Look-ups in named tables: a row name and a column name give one cell, copied from the table.

Table todisim
,lemu,zub,tobalit,zuzege,vemi,kozu
kun,4.115,4.618,3.249,3.957,7.411,4.966
sos,5.415,3.013,5.861,4.192,4.341,4.734
fis,4.765,3.655,3.945,3.957,4.136,4.039
kiku,5.740,5.260,4.816,5.135,5.364,4.039
zug,0.863,2.051,3.075,3.721,3.932,4.039
nizumob,5.415,4.297,4.468,3.250,3.932,7.051
tar,5.740,3.334,3.075,3.957,4.136,5.429
bifo,4.115,4.297,4.119,4.192,4.750,4.966
kosor,7.366,4.939,4.468,7.490,4.750,4.966
vivet,5.090,8.148,3.423,3.721,3.932,7.283

kosor, lemu -> 7.366
zug, kozu -> 4.039
nizumob, tobalit -> 4.468
bifo, zub -> 4.297
tar, zuzege -> 3.957
fis, lemu -> 4.765
zug, zub -> 2.051
kosor, zub -> 4.939
tar, vemi -> 4.136
sos, kozu -> 4.734
kiku, zub -> 5.260
kiku, zuzege -> 5.135

pon =
,nenipi,mubevon,kuvet,ruv,parom,pimege
mun,59,68,31,38,63,65
rel,63,74,35,42,60,56
fanalez,57,74,52,29,48,57
buz,69,68,24,35,61,51
pebam,66,59,43,46,55,54
bek,60,77,18,22,57,60
daf,56,75,28,24,72,80
kososi,69,91,46,33,45,54
dil,67,91,12,34,75,66
bisa,61,62,40,36,56,64

rel, ruv: 42
mun, mubevon: 68
mun, nenipi: 59
buz, pimege: 51
rel, kuvet: 35
mun, parom: 63
fanalez, kuvet: 52
pebam, pimege: 54
buz, mubevon: 68
bek, mubevon: 77
bek, kuvet: 18
mun, kuvet: 31
daf, ruv: 24
bek, parom: 57
bisa, kuvet: 40
daf, pimege: 80

lafeto =
	zot	goru	gusez	zuz	basuf
bag	0.42	0.43	0.43	0.40	0.40
sirubi	0.26	0.23	0.28	0.05	0.36
subari	0.46	0.37	0.41	0.51	0.66
pobisok	0.45	0.43	0.44	0.48	0.49
veguken	0.43	0.43	0.44	0.42	0.42
sanev	0.45	0.43	0.44	0.47	0.49
zotof	0.44	0.28	0.35	0.50	0.84
nuv	0.36	0.37	0.39	0.26	0.35
ger	0.39	0.40	0.42	0.32	0.36
vapoguf	0.31	0.31	0.34	0.17	0.34

bag, gusez: 0.43
bag, basuf: 0.40
nuv, zot: 0.36
subari, goru: 0.37
vapoguf, zot: 0.31
pobisok, zuz: 0.48
sirubi, zuz: 0.05
zotof, zuz: 0.50
ger, zuz: 0.32
subari, zot: 0.46
pobisok, goru: 0.43

zok
cols = fem, sisepo, zopepa, fififu, gur
dobukit: [146, 72, 108, 199, 116]
nunasog: [104, 154, 107, 200, 66]
fiduvid: [130, 88, 100, 103, 80]
lugesup: [146, 70, 59, 95, 68]
gipopo: [154, 67, 84, 92, 67]
pumi: [151, 70, 38, 113, 104]
sav: [142, 80, 99, 86, 67]
samaz: [101, 136, 101, 164, 87]
napo: [148, 67, 43, 103, 93]
sevonip: [131, 56, 60, 159, 154]
lebe: [139, 87, 102, 96, 77]
roz: [150, 67, 126, 200, 121]

sav, sisepo => 80
dobukit, fem => 146
lugesup, fififu => 95
samaz, zopepa => 101
napo, fem => 148
napo, sisepo => 67
pumi, fififu => 113
dobukit, sisepo => 72

Table fil
         vilezed  tik  zomotif  semedi  nureluv  nebovas  motu  luv  daken
sivova       112  170       76      93      164      117    57  117    130
bir           93  114      122     149      139      146   117  126    130
lopigut      246  167      119     129      110       64   127  178    166
rus          157  169      112     170       57      179   200  111    106
zarem         44  112      121     156      107      148   110  164    117
fatubap       89   85      112     211      102      195   114  114    125
ninu         123  143      118     164      172      147   102  165    109

What is the luv of fatubap in fil?
114
What is the tik of fatubap in fil?
85
What is the tik of ninu in fil?
143
What is the nebovas of sivova in fil?
117
What is the tik of zarem in fil?
112
What is the tik of bir in fil?
114
What is the nureluv of lopigut in fil?
110
What is the motu of fatubap in fil?
114
What is the zomotif of ninu in fil?
118
What is the luv of zarem in fil?
164
What is the nureluv of fatubap in fil?
102
What is the semedi of zarem in fil?
156
What is the motu of zarem in fil?
110
What is the luv of rus in fil?
111

Table mizi
	depivuk	manek	gab	miga	zepefeb	meb
vuzape	-4.77	3.64	5.15	-3.26	4.17	-3.84
gav	1.75	-2.77	2.36	-5.35	4.93	-3.51
sonon	-4.53	3.02	-4.40	-1.99	-4.52	-2.79
bagal	-3.54	-2.14	4.40	1.86	2.89	-1.93

vuzape, gab: 5.15
gav, depivuk: 1.75
vuzape, meb: -3.84
bagal, meb: -1.93
bagal, manek: -2.14
sonon, depivuk: -4.53
gav, miga: -5.35
gav, gab: 2.36
gav, zepefeb: 4.93
vuzape, depivuk: -4.77
vuzape, manek: 3.64
vuzape, zepefeb: 4.17
Row with the largest gab: vuzape

Table bilot
cols = kogir, nus, ruga, zateg, zosif, pobi, kiluta
valu: [0.371, 0.584, 0.531, 0.510, 0.404, 0.705, 0.330]
luf: [0.570, 0.537, 0.401, 0.575, 0.447, 0.442, 0.615]
gube: [0.413, 0.529, 0.488, 0.630, 0.528, 0.387, 0.506]
setizud: [0.347, 0.870, 0.530, 0.916, 0.609, 0.843, 0.341]
sul: [0.431, 0.543, 0.288, 0.601, 0.280, 0.222, 0.512]
gepu: [0.616, 0.464, 0.697, 0.260, 0.422, 0.085, 0.434]
vutazo: [0.506, 0.537, 0.622, 0.403, 0.384, 0.601, 0.459]
zavil: [0.468, 0.294, 0.492, 0.471, 0.445, 0.500, 0.485]

kiluta of valu = 0.330
zateg of gube = 0.630
nus of valu = 0.584
kogir of setizud = 0.347
zosif of luf = 0.447
ruga of sul = 0.288
kiluta of zavil = 0.485
zosif of gube = 0.528
kiluta of vutazo = 0.459
zateg of setizud = 0.916
ruga of valu = 0.531

